Here are some points, one per row:
[ 2.4 -0.1 -1.4  1.1  0.8 -1.4  1.1 -1.4  1.9  2.3  0.7  1.5 -0.9  0.5 -0.8  0.5 -0.1  0.7  0.5  1.3 -0.1  0.3  0.7  1.9]
[-0.9  0.8  0.4  0.6  0.1 -2.  -0.2  1.   0.1  0.1 -1.3 -0.5 -1.   0.2 -0.2 -0.3  0.9 -1.1  0.8  0.4 -0.8  0.5 -1.1 -0.8]
[-0.6 -0.7  0.4 -1.3  0.9 -0.1 -0.7  1.8 -0.1  0.6 -2.1  0.7 -0.2 -0.3 -0.2 -0.1 -0.7  0.3  0.9 -2.5 -0.3  0.9  0.3  1.7]
[ 0.8  3.   0.6 -0.7  0.   1.3  0.2  0.5  0.2  0.4 -0.7 -1.5  1.6  1.  -0.7 -0.9 -1.9  2.5  0.1  0.9  0.   0.6  0.   0.9]
[ 0.   1.2  0.1 -0.2  1.9  0.9  0.7  0.4 -0.1  0.2 -0.1  1.5  0.1  0.4 -1.4  0.6 -1.1 -1.7 -1.7  0.4  2.  -0.3 -1.2  0.1]
[-0.4 -0.1  0.6 -0.2 -0.3 -0.1 -1.3 -1.6  0.4  1.1  0.9 -0.8  0.3 -0.6 -1.7 -0.4  0.4 -0.3 -0.8 -0.1 -0.9 -0.8  0.8 -0.3]
[ 0.2  2.2  1.2  0.2  0.6  1.1 -0.5 -1.   0.5 -1.3  0.   1.2 -1.7  0.9  1.1 -0.2  1.6  0.  -0.2  0.1 -0.2 -0.9 -0.7 -0.2]
[-1.6  0.   0.4  0.9  1.4  0.4  0.6  0.2 -2.6  0.   1.4 -0.7  0.9  0.5 -0.8  1.3  2.   0.5  2.2  0.6  0.7 -0.2 -0.3  2.9]
[-0.7  1.2 -1.   0.6 -0.8  0.1 -0.4  0.2  0.5 -2.3  0.4  0.8  1.7  1.   0.1  1.4 -1.1 -1.8  0.7  0.9 -2.5 -0.6  1.7  0.8]
[ 0.5 -1.3 -1.1  0.2 -0.1  0.4  0.2 -2.1 -0.9 -1.3 -2.3 -0.3  0.8 -0.8 -0.3 -0.5  0.5  0.6  0.8  0.4  0.6 -0.4  0.9 -0.8]
[-0.4  0.2 -1.   1.   0.7  0.2 -0.8 -0.6  0.4  0.9 -1.4  0.1  0.5 -2.   1.4 -0.6 -0.8 -0.8  1.   0.2 -0.8 -1.3 -1.1  0.3]
[-1.9  0.5  0.9 -1.4 -0.9 -0.5 -0.4 -0.4  1.   1.3  0.4 -0.3  0.6  0.   2.1 -0.3  0.  -1.2 -0.8  0.1  2.5 -1.1  2.1  1. ]
[ 0.4 -1.7  1.3 -0.2  0.7  0.5 -1.9 -1.1 -0.7  0.   0.2  0.9  1.2  1.2 -0.5  0.6 -0.3 -0.3 -2.3 -0.4 -1.   1.  -1.2  0.1]
[-0.4 -0.2  0.9 -0.5 -0.6 -0.2 -0.5 -1.1 -0.3 -0.9  1.3 -0.3  0.1 -0.7 -0.6 -1.5 -0.2  0.1  0.6  0.4 -0.3  1.3 -0.1 -0.2]
[ 0.4 -0.1 -0.8 -3.5 -0.6 -1.2 -0.4  0.9  0.9 -0.8 -1.   0.5 -0.3 -0.1 -1.3  1.2  0.9  0.6  0.1  0.2 -0.4  0.3  0.8  0. ]
[ 0.4 -1.1  1.1  0.   2.4  0.6  2.   1.7  2.6  0.   1.2 -0.1  2.6  0.1  0.9  0.4  1.6  0.3  0.8  0.6 -0.1  0.3  0.3 -2.1]
[ 1.4  0.6  2.5  2.5  0.5 -1.5 -1.3  0.8  0.8 -1.  -0.1  0.  -0.3 -1.5 -0.3  0.1  0.3  1.  -0.4 -0.9  1.3 -0.2  1.4  0.3]
[-0.9 -0.2  0.2  0.1 -0.3  0.7 -0.6  0.   0.   1.7 -0.3 -0.7  0.  -0.9 -0.9  0.2 -1.2  0.1  0.4  0.5 -0.4 -0.7 -0.9 -1.9]
[ 0.8 -0.2 -0.3 -0.9  0.5  1.2  0.7 -0.8 -1.   0.9 -0.7 -1.1 -0.2 -0.5 -0.4  0.   1.2  0.  -1.  -0.9 -0.5 -1.9  1.1 -0.5]
[ 0.5  0.8 -0.9 -0.3 -0.7 -0.4  0.6  1.1 -0.2  0.2 -0.5 -0.7 -0.2 -0.5 -0.2  0.9 -0.2 -1.   0.6 -0.3  0.8  0.3 -1.7 -0.8]
[-1.3 -1.  -2.3  0.   0.7 -0.4 -1.1 -0.2  0.7 -0.4  1.3  0.7  0.7  0.   0.5 -2.1 -0.7  1.   0.1 -0.3  0.9  0.7 -0.7  0. ]
[-0.8  0.2 -1.4  0.9 -0.3  0.1  0.4 -0.6  1.  -0.2  0.8 -1.4 -0.7  2.2 -0.2  1.3 -0.4  0.5  0.2 -3.9 -0.1 -0.5  0.  -0.5]
[-0.7 -0.5  0.5 -1.1 -0.9 -1.2 -0.4  0.   0.   0.5  0.2  0.9 -0.7  0.4  0.1  0.2  0.9  0.9  0.5  0.6 -1.1 -2.  -2.1 -0.2]
[-0.8 -1.   1.2  0.3 -1.8  2.1  2.7 -0.5  0.9 -0.4 -0.4  1.7 -0.7 -1.3  0.7  0.9 -0.7  0.8 -0.5 -0.1  0.3  0.8 -0.6  1. ]
[ 0.6  1.4 -0.4  0.3 -0.8  0.6 -0.7 -0.1 -1.6  2.2  0.1  2.1  0.5  0.8  1.9  0.7  1.3  0.6  0.7  0.   0.5  2.6  1.2 -1.7]
[ 0.  -0.1  0.  -0.7  1.2  0.1  1.2 -0.8 -0.6 -0.9 -0.3  0.3 -1.3  0.5 -0.9 -3.1  0.  -1.8  0.6 -0.3  0.1  0.6  0.7 -0.4]
[-0.2 -0.1 -1.1  0.3 -0.8 -1.6  0.9  1.  -1.5 -0.4  0.5  0.   0.7  0.  -0.7  0.   0.   0.5 -2.6  0.9  1.2 -0.7  0.  -0.6]
[-1.1  0.  -0.8  0.4  0.7  0.4 -0.8 -0.7  1.4 -0.9 -1.1 -2.2 -1.5  0.   0.7  0.9  1.   0.5 -1.7  1.6  0.4  1.9 -0.4  0.2]
[ 0.8 -0.3 -0.2  0.6 -1.2 -0.9 -0.3 -1.  -0.2 -1.  -0.8  0.4  1.7 -0.7 -0.6  0.7 -0.1 -0.9  0.5 -0.9  1.2 -0.1 -1.  -0.5]
[ 0.6  0.  -1.1 -0.3  1.3 -0.1  0.2  0.7 -1.4 -0.4  1.1 -0.5 -0.7 -2.2  1.8  0.5 -0.6  0.  -1.9 -0.5 -1.8  0.2  0.5  0.5]
[-0.7  0.8  0.1 -0.3 -0.2 -0.4  0.4 -0.2 -0.6 -0.9  1.7  0.8 -1.  -1.6 -0.5 -0.3 -1.   1.4  0.8 -0.5  0.  -0.2  0.1 -1.4]
[ 0.5 -0.4  0.1  0.9 -1.  -0.2  0.8  1.1 -0.3  0.  -1.1  0.3  0.6  1.7  1.  -2.4  0.5  1.  -1.5 -0.1 -0.9 -1.  -0.5  0.7]
[ 0.4  0.2  0.5  0.4 -2.  -0.2  1.3  0.1  0.2  1.   0.8 -1.3  0.3 -0.7 -0.6 -1.1  1.  -1.7 -0.4 -0.5 -1.   1.7 -0.4  0.8]
[ 1.7 -1.3 -1.1  0.6 -1.5  2.9 -2.2  2.5  0.3 -0.5  1.2 -0.2 -1.2  0.2 -0.6 -0.3  0.5 -0.7  1.   0.7  1.  -0.8  0.3  0.6]
[ 2.2 -1.   1.2 -1.6  0.2 -1.1  0.3 -0.8 -0.8 -0.4  0.6 -1.7 -0.4  1.2  2.2  0.7 -1.8 -0.5  1.4  0.3  0.7 -0.2 -1.   0.1]
[-1.3 -1.9  0.8  1.3 -0.1 -0.2  0.3  1.  -1.   0.4 -0.6 -0.1 -1.6  1.7 -0.5  0.9 -2.  -0.2  0.4  1.2 -0.5 -0.1  1.9 -1. ]
Along one direction, these points spread out more than along any other. Take the direction at right angles to it along which they spread out most. Go by this last direction. For each point below, how far along it does it lie, from 0 to 99? The average is 50, and the first point in the table lies past the average. One standard deviation of the points above along it is 16.
[ 2.2 -1.   1.2 -1.6  0.2 -1.1  0.3 -0.8 -0.8 -0.4  0.6 -1.7 -0.4  1.2  2.2  0.7 -1.8 -0.5  1.4  0.3  0.7 -0.2 -1.   0.1] 41
[-1.3 -1.9  0.8  1.3 -0.1 -0.2  0.3  1.  -1.   0.4 -0.6 -0.1 -1.6  1.7 -0.5  0.9 -2.  -0.2  0.4  1.2 -0.5 -0.1  1.9 -1. ] 14
[ 0.8 -0.2 -0.3 -0.9  0.5  1.2  0.7 -0.8 -1.   0.9 -0.7 -1.1 -0.2 -0.5 -0.4  0.   1.2  0.  -1.  -0.9 -0.5 -1.9  1.1 -0.5] 59
[ 0.5 -1.3 -1.1  0.2 -0.1  0.4  0.2 -2.1 -0.9 -1.3 -2.3 -0.3  0.8 -0.8 -0.3 -0.5  0.5  0.6  0.8  0.4  0.6 -0.4  0.9 -0.8] 57
[ 1.7 -1.3 -1.1  0.6 -1.5  2.9 -2.2  2.5  0.3 -0.5  1.2 -0.2 -1.2  0.2 -0.6 -0.3  0.5 -0.7  1.   0.7  1.  -0.8  0.3  0.6] 8
[ 0.5 -0.4  0.1  0.9 -1.  -0.2  0.8  1.1 -0.3  0.  -1.1  0.3  0.6  1.7  1.  -2.4  0.5  1.  -1.5 -0.1 -0.9 -1.  -0.5  0.7] 61
[-0.7  1.2 -1.   0.6 -0.8  0.1 -0.4  0.2  0.5 -2.3  0.4  0.8  1.7  1.   0.1  1.4 -1.1 -1.8  0.7  0.9 -2.5 -0.6  1.7  0.8] 9
[ 0.   1.2  0.1 -0.2  1.9  0.9  0.7  0.4 -0.1  0.2 -0.1  1.5  0.1  0.4 -1.4  0.6 -1.1 -1.7 -1.7  0.4  2.  -0.3 -1.2  0.1] 62
[-0.2 -0.1 -1.1  0.3 -0.8 -1.6  0.9  1.  -1.5 -0.4  0.5  0.   0.7  0.  -0.7  0.   0.   0.5 -2.6  0.9  1.2 -0.7  0.  -0.6] 62
[ 0.6  1.4 -0.4  0.3 -0.8  0.6 -0.7 -0.1 -1.6  2.2  0.1  2.1  0.5  0.8  1.9  0.7  1.3  0.6  0.7  0.   0.5  2.6  1.2 -1.7] 59
[ 0.4 -0.1 -0.8 -3.5 -0.6 -1.2 -0.4  0.9  0.9 -0.8 -1.   0.5 -0.3 -0.1 -1.3  1.2  0.9  0.6  0.1  0.2 -0.4  0.3  0.8  0. ] 44
